In the data rows, the value 128 means zero.
Here are some points, each followed by its number:
[126 143 133 139 126 147 146 151 126 133 139 120] 0
[165 166 173 154 128 136 146 149 157 137 105  88] 1
[187 189 150 108 105  97 120 187 223 188 139 127] 2
[194 195 141 120 113  89 118 188 217 171 130 132] 3
[177 193 129 133 104  99 105 178 211 185 149 128] 4
[182 179 126 126 124 104 119 179 200 180 140 143] 5
[177 168 156 144 135 122 129 165 206 177 150 134] 6
[188 187 169 156 134 142 135 180 205 159 136 121] 7
[185 168 144 137 151 129 124 177 204 171 142 144] 8
[194 181 150 130 143 127 139 196 225 193 165 172] 9
[175 183 132 134 140 122 142 196 223 185 161 147] 10
[178 172 143 133 149 124 144 196 227 177 147 145] 11
[152 166 134 130 134 136 143 194 207 184 149 168] 12
[140 140 138 133 138 129 143 168 200 171 152 170] 13
[164 149 127 142 145 134 132 182 213 172 154 165] 14
[175 166 140 155 166 147 147 182 199 173 150 166] 15
[119 120 139 127 137 151 134 134 136 117 134 115] 16
[ 96 101 121 127 144 138 138 117 136 132 126 135] 17
[111 112 134 112 134 138 135 145 142 147 124 140] 18
[106 105 121 133 148 162 143 144 138 145 136 134] 19
[ 87 105 123 128 125 150 158 140 139 161 175 173] 20
[ 77  98 112 141 125 145 150 114 116 139 180 163] 21
[ 84  99 127 117 128 139 148 125 112 148 163 152] 22
[ 89  89 123 120 130 162 150 124 114 136 152 147] 23
[143 158 155 157 160 158 146 130 128 132 135 133] 24
[145 162 156 165 155 148 152 130 143 127 134 131] 25
[138 140 149 168 159 156 158 143 134 130 131 130] 26
[135 143 159 184 184 188 159 130 130 129 137 138] 27
[123 123 106 146 189 146 122 147 143 118 133 185] 28
[153 128 105 141 174 164 130 122 114 120 141 190] 29
[139 126 109 148 182 153 114 116 137 104 132 174] 30
[152 125 116 153 170 161 141 137 132 124 130 165] 31
[133 134 127 130 129 131 143 137 128 115 136 128] 32
[132 125 140 132 132 144 141 142 125 128 135 131] 33
[108  82  54  74 125  95 107 123 123 113 134 183] 34
[113  95  55  78 100  99  95 115 135 136 129 178] 35
[114  93  73  86  95  88 100 130 133 138 145 165] 36
[116  97  71  87  86  83  85 119 126 117 128 153] 37
[127  93  80  90  93  91  91 120 133 124 130 158] 38
[113 109  98  68  57  73 108 123 136 149 141 122] 39
[130 110  91  62  72  76  94 124 136 131 131 136] 40
[115  99  93  81  82  92 106 115 126 143 136 142] 41
[126  96 104  83  80  88 107 113 125 141 142 139] 42
[136 135 101  73  89  93  97 145 148 138 120 117] 43
Which three points above are nearest to each new point? Their numbers follow each, nearest first.
[159 165 182 160 140 137 171 168 159 124 113  53] 1 25 26
[137 134 112 108  99 101 120 130 147 145 129 133] 43 42 41
[136 170 189 156 141 150 190 172 164 151 135  85] 1 25 26
[184 190 183 170 151 138 137 153 150 141 107  80] 1 7 25
[124 133 118 116 122 114 119 115 134 119 110 143] 32 18 17
[135 136 108 104 101  83  87 121 134 119 104 105] 43 40 42
[ 92  85 105 137 132 109 101  91  70  98 118 136] 17 23 22
[162 191 204 174 143 160 167 167 154 156 141  89] 1 7 25
[147 150 174 159 150 155 158 144 139 104  93  77] 1 26 25
[133 138 112 109 117 115 125 146 153 151 121 136] 18 32 43
[167 202 189 180 147 165 177 168 169 143  96  41] 1 7 25
[162 175 167 166 153 139 171 163 153 136 105  67] 1 25 26
[125 137 116  93  86  86 113 140 123 137 126 122] 43 42 41
[146 145 109 107 111  95  94 116 137 110 100  97] 43 32 40
[177 204 211 165 162 156 185 184 163 149  81  40] 1 7 25
[179 191 195 174 150 156 164 179 165 140 103  46] 1 7 25
[135 126 129 100  93  99 109 141 145 133 128 113] 43 42 41
[171 199 179 156 145 144 172 207 192 174 131  84] 7 1 6
[142 149 125 105  98  85 107 109 127 118  95 104] 43 42 32
[108  88  88 116 159 143 117 109 104 103 133 157] 17 23 30
[179 172 187 169 152 157 183 209 182 171 125  98] 7 1 15
[161 166 171 155 140 144 157 173 171 155 107  76] 1 7 25
[ 91  83  81 112 168 129  97 108 102  99 122 173] 34 17 30
[103  82  75 108 154 130 100 105 101 105 141 176] 34 35 38
[ 99  86  92 126 141 123 111  85  74  66 107 122] 17 16 32
[140 117 124 106 105 104 108 129 137 131 122 109] 43 42 32
